(in the rows, 128 means zero)
Where one turn sends some rows of the set: a few examples, then the rows asked:
vaf: [109 102 116 130 137 117 145 121 116 151 144 136 143 110 155]
Nikal: [176 167 151 146 130 140 122 167 139 127 108 115 122 142 119]
pifi: [173 142  98 129 126 125 132 132 138 149 135 138 129 165 144]
ratom: [134  89 137 160  95 128 132 166 114 139 150 117 109 131  95]
lene: [145 107 115 143 117 113 129  95 117 172  98 119 133 106 130]
lozaz: [133 116 108 107 149 137 121 150 138 147 146 135 111 114 153]
lobup: [148 129 135 117 132 126  80 169 114 120 159 144 133 119 120]
gam: [ 85 145 124 138 116 124  89 135 151 103  91 129 135 130 144]
lolo: [143 127 104 162 120  98 117 122 110 138 101 112 158  81 137]
nufe: [116 126 124 153  98 163  96 152 133  94 141 102 107 123 125]
biga: [ 72 132 109 149 121 135 130 129 120 119  87 111 119 144 122]
vir: [146 145 104 164  82 120 140 141 142  93 134  94 113 128 116]
nuda: [111 113 130 148  99 156 145 116  80 117 119 123 121 117 137]
dav: [115 169 157 180 115 106 104 121 124 125  93 107 136 109 114]
ninil: [138 151 125 132 109 137  82 126 101 134 155 142 133 155  96]
kupab: [138 107 105 156 125  88 123 147 101 121 117 161 126 144  85]
kig: [173 123  90 145 121 123 114 135 124 161 107  99 121  96 116]
mefo: [156 113 117 130 150 112  92 161 145 124 136 104 119 111  95]
ruvik: [124 142 113 134 119 113 159 170 108 101 129 156 135 147 110]
Teb: [ 99 106 142 134 107 172 131 137 130 132 117  98 129 113 128]
nunol: [109 104 146 121 145 135 134 124 143 157 115 116 114 109 146]
zavo: [183 160 105 139 114 136 111 161 126 138 109 123 146 139 143]
gese: [146 134 108 145 128 123  92 120 132 142 133 101 120 148  69]
rora: [121 143  91 150 126 123  86 133 120  76 109 146 124 137 115]
rodun: [164 147 144 137 143 130 142 139 151 139 132 129 106 167 122]
Giz: [142 104 146 165  95  90 130 137  93 112 119 137 114 100 148]
Seb: [155 174 142 166 107 114  96 124 112 151  97 126 114 131  90]
kurid: [116 168 159 128 135 129 103 139 127 136 137 161 103 149 128]
rak: [136 158 144 154 103 103  92 106 107 149  83 141 139 114 135]
solan: [135 124 131 155 111  69 105 114 121 116  93 164 136 127 123]
rabe: [125 149 126 159  76 112 149 166 122 122 140 123 124 156 101]
nare: [ 81 144 169 148 132 126 132 120 132 137 140 132 121 137 132]
fovi: [145 137  90 138 124 121 149 147 128  71 126 127 124 117 125]
rup: [103 122 125 166 114  69 115 149 133 114  87 125 110 129 134]
vun: [100 153 173 132 130 125  99 136 135 135  99 139 122 115 150]
digi: [147  86 150 152 101 115 148 117 102 146 118 133 131 110 108]

vir turns into rabe
Teb turns into digi
rodun turns into pifi
Where do these go?
kig turns into Seb
rup turns into biga
rora turns into nufe
lobup turns into mefo
vaf turns into lolo
vun turns into nunol

Where one turn sends some rows of the set: a few examples, then the rows asked:
bimez: [121 109 104 139  84 131 178  97 178 134 106 102 141 154 113 135 131 125
  94 116 143 158  95 149]
temek: [ 94 148 153 109 164 161 166 135  91 118  97 126 150 132 151 115 143 160
  77 129 134 108 146 117]
Vumor: [ 85  90 167  94 123 110 155 101 137 126 120 127 176 112 145 140 149 117
  92 153 158 120 135 146]
Dad: [ 91 105 170 109 115 125 172  99 145 117 104 153 167 120 123 138 151 110
  99 128 159 113 115 136]
Vutu: [ 91 109 143  93 149 160 160  98 125 133 102 129 140 108 127 133 152 125
  83 117 155 151 104 118]
veza: [115 152 110 131 150 172 154 140 123 148 102  82 128 153 133 124 110 173
  75 132  95 132 140 130]
rozuf: [ 92 115 149 119 106 121 144 103 127 122 103 141 187 111 133 147 135 131
 128 129 172 141 112 104]
maso: [122 106 104 121  70 131 155  98 172 141 124 101 165 143 135 137 147 122
  79 128 157 149 110 166]
kur: [130 139 112 148  99 126 166 138 154 152 125  70 137 160 149 123  95 159
  81 150 106 140 151 173]
zanil: [ 87 132 171 136 148 119 176 137 119 119  95 118 165 148 140 126 119 160
 100 154 115  74 158 129]
Pebuz: [ 97 130 160 126 139 108 177 146 111 117 116 100 166 148 169 116 119 165
  86 163 127  99 175 149]
Ginu: [ 97 100 140 100 118 132 140 101 139 102 112 154 169 129 151 120 171 111
  99 146 146 115 134 127]
gizo: [123 161 110 164 103 128 159 149 127 135 106  89 156 155 144 131  84 180
 123 135 118 146 143 122]
Besu: [125 132 100 141  73 136 144 110 155 140 113 111 161 135 124 149 112 140
 122 117 146 173 103 126]
dabo: [ 86 110 158 139 170 115 163 130 125 132  95  98 143 135 165 102 123 161
 105 168 125 104 161 122]
sir: [ 94 143 165 135 136 115 156 144  99 117 103 125 175 126 152 132 101 164
 132 149 132 117 154 105]
tubi: [137 151 100 153 104 140 165 144 146 119 113 104 122 170 163  95 114 154
  90 140 103 140 155 154]
Pulip: [123 127  77 114 114 173 158 110 141 131 108  95 138 154 124 128 147 145
  74 107 133 168 103 132]
Tuz: [124 139 108 156 112 129 179 141 149 127 108  82 138 181 128 125  98 166
  96 141  84 125 143 148]
zozo: [117 109 106 147  99 145 139  92 184 167 104  97 134 130 133 121 141 126
  93 133 152 146 106 147]

Pebuz turns into kur
temek turns into veza
Where do these go?
sir turns into gizo
tubi turns into zozo
Dad turns into zanil

Where one turn sends some rows of the set: a few examples, then the rows asked:
dudu: [119 122 114 147 170 142 101  73 163 101 141 135 139 168 132 118 112 152
 155 134 142 127 117 107 123 126 150 122 115  96 103]
kopaf: [122 112 111 150 153 131 134 137 128 146  94 117 111  86 139 112 165 124
 179 150 119 153 134 139 146 107 111 110 136 144 138]
rar: [112 116 120 103 180 159 127  82  97 125 108 140 109 172 152 135 125 134
 181 113 139  93 161 133 104 118 153 107 114 113 165]
lun: [106 137  90 117 107 107 108 148 132 114 148 120 123 119 151 114 113  95
 152  86 147 126 125 152 130 130 146 137 141 103 101]
Gom: [ 64 104 137 116 159 120 131 148 125 134 131  97  83 132 146 135 155 142
 122 128  84 137 158 135 145 125 140 128 133 132 122]
vod: [148 120 103 119 137 180 147 127 124 149  95 113 129  96 103  96 136 101
 159 154 127 127 132 124 134 139 145  94 120 115 126]
Rigat: [113 109 114  91  89 113 127 142 103 111 149 128 117 138 133 105 128  90
 148 107 158 110 126 150 110 125 143 142 138 121 101]
Rom: [152  90 111 115 127 166 111  67  91 111  98 132  94 153 113 136 136  99
 152 119 102 109  91 118 131 127 131 132 136 130 130]
difuz: [111  98 123 137 146 162 140  87 111 128 130 146 104 166 142 140 104 106
 117 135 126  65 157 109 132 124 153 133 164 147 122]
ril: [136 115  94  86 128 165 140 147 106 115 135 134 120 138 104  79 143 118
 160 140 155 100 157 150 142 130 155 140 114 114 125]
Forut: [165 114  97 128 130 182 151 151 119 144 109 116 109 118 103 104 145 117
 163 157 133 128 146 138 135 126 145 103 110 117 132]
Rafu: [ 91 109 139 121 168 110 123 159 119 147 118 102  98 117 161 131 142 143
 145 117 100 157 172 123 136 113 125  97 133 146 120]
Pugoz: [117 132 114 124 167 115 123  99 145 130 123 129 111 177 112 156 127  97
 155 117  73 116 106 118 161 155 122  99 101  99 105]
fuvu: [131 108 107 141 158 127 128 141 122 165  98  98 107 105 118 109 163 138
 172 145 107 160 140 145 141 121 112 102 112 138 137]
vad: [150 131 138 131 153 128  96  92 153 102  99 156 129 148 135 131 110 121
 153 151 100  99 118 113 104 119 117 111 137 164 134]
daso: [148 122 114 111 138 160 159 133 116 159  98 124 124 116  97  97 172 121
 164 136 124 122 146 139 150 144 129 103  87 133 123]
Zemu: [ 82 106 141  92 108 120 114 127 108 138 134 107  94 121 144 138 128 105
 113  88 101 129 135 144 120 152 151 136 128 120  95]
dumap: [157 130 132 121 161 146 134  77  87 125 136 132 102 152 171 162 149 110
 172 124 123 110 130 137 138 169 111  98  97 128 146]
fos: [ 97 131 122  97 122 126  98 143 130 124 123 100  86 116 150 146 132 105
 131  88  95 156 133 118 133 150 158 107 136 115  91]
nekul: [130 121 124 131 186 139 104  61 151  79 108 125 107 143 141 134 139 151
 167 123 132 125 138  97 111 126 132 142 136 132 116]
lapu: [137  87 101 125 158 118 108  85 101 119 111 147 119 158 138 126 158 134
 197  99 160 127 114 128 159 102 135 128 114 162 122]
nam: [141 152 118 145 130 124  91 113 147  93 131 147 126 175 147 134 112 140
 150 122 107 106  91  99 126 127 141 106 108 152 116]
lalo: [136 128 108 140 142 153 116  68 150  99 134 141 106 149 177 135 118 141
 166  93 106 126 139 109 142 157 143 125 112 176 113]
romag: [ 95  99 113 127 174 153 125 122 137 138 133 163 114 178 144 185 140 166
 156 117 126 102 130 135 123 149 164 116 131 107 120]
zitat: [130 117 122 115 167 141 118 117 133 126 140 153  96 191 146 143 144 128
 163 118 126 106 168  95 188 122 144  88  99 147 119]
dif: [114 124  97 103 116 118 107 145 107 115 152 107 113 113 134 115 111 103
 147  89 138 114 123 161 115 156 143 147 143 107  94]
bibef: [119 108  98 115 175 103 123 120 103 117 148 138 120 168 155 157 153 147
 180 144 117 102  89 126 129 166 121  94 134 150 127]
gasi: [ 97 126 138 103 140 124 109 155 118 114 142  97  74 123 157 146 122 100
 123  99  93 142 151 140 122 143 146 113 138 108 100]
Lamov: [131 133  83 106 126 155 128 150 117 121 139 124 144 117 121  92 101 116
 134 138 160  99 161 131 146 130 160 125 131 111 122]
Rek: [106 112 130 139 152 108 167 149 132 147 109 105 109 125 129 121 182 129
 161 147 109 144 138 134 145 115 107  98 119 149 126]
Viro: [137 110 119 144 151 159 121  59 168 134 135 159 143 148 156 116  92 120
 155 136 105 122 148 133 133 150 135 113 120 152 112]
Vorik: [126  98  82 102 137  95 117  88 115 137 116 124 123 193 134 135 111 121
 164 139 131 106 124 138  91 127 131 113 139 139 159]
Nive: [ 81 111 108 155 177  88 143  85 133 139 125 135 145 156 137 147 112 109
 152 114 130  95 120 140 134 128 133 140 142 129  98]
zorit: [ 97 115 124 115 164 126 104 155 122 128 114 109  92 107 158 138 150 148
 130 130 101 155 172 111 161 119 134 113 142 152 126]
vopet: [140 115  89 109 118 156 143 162 105 127 139 132 138 119 120  97 114 124
 156 118 172  98 149 137 122 133 156 130 136 121 110]
fufi: [148 100 107 130 117 133 125  85 137 160 131 139 111 182 148 190 121 117
 129 126 119 120 137 148 117 160 133 124 118 111 133]

dumap turns into bibef
kopaf turns into zorit
Where do these go?
difuz turns into Rom
Zemu turns into Rigat
vad turns into nekul
fuvu turns into Rafu

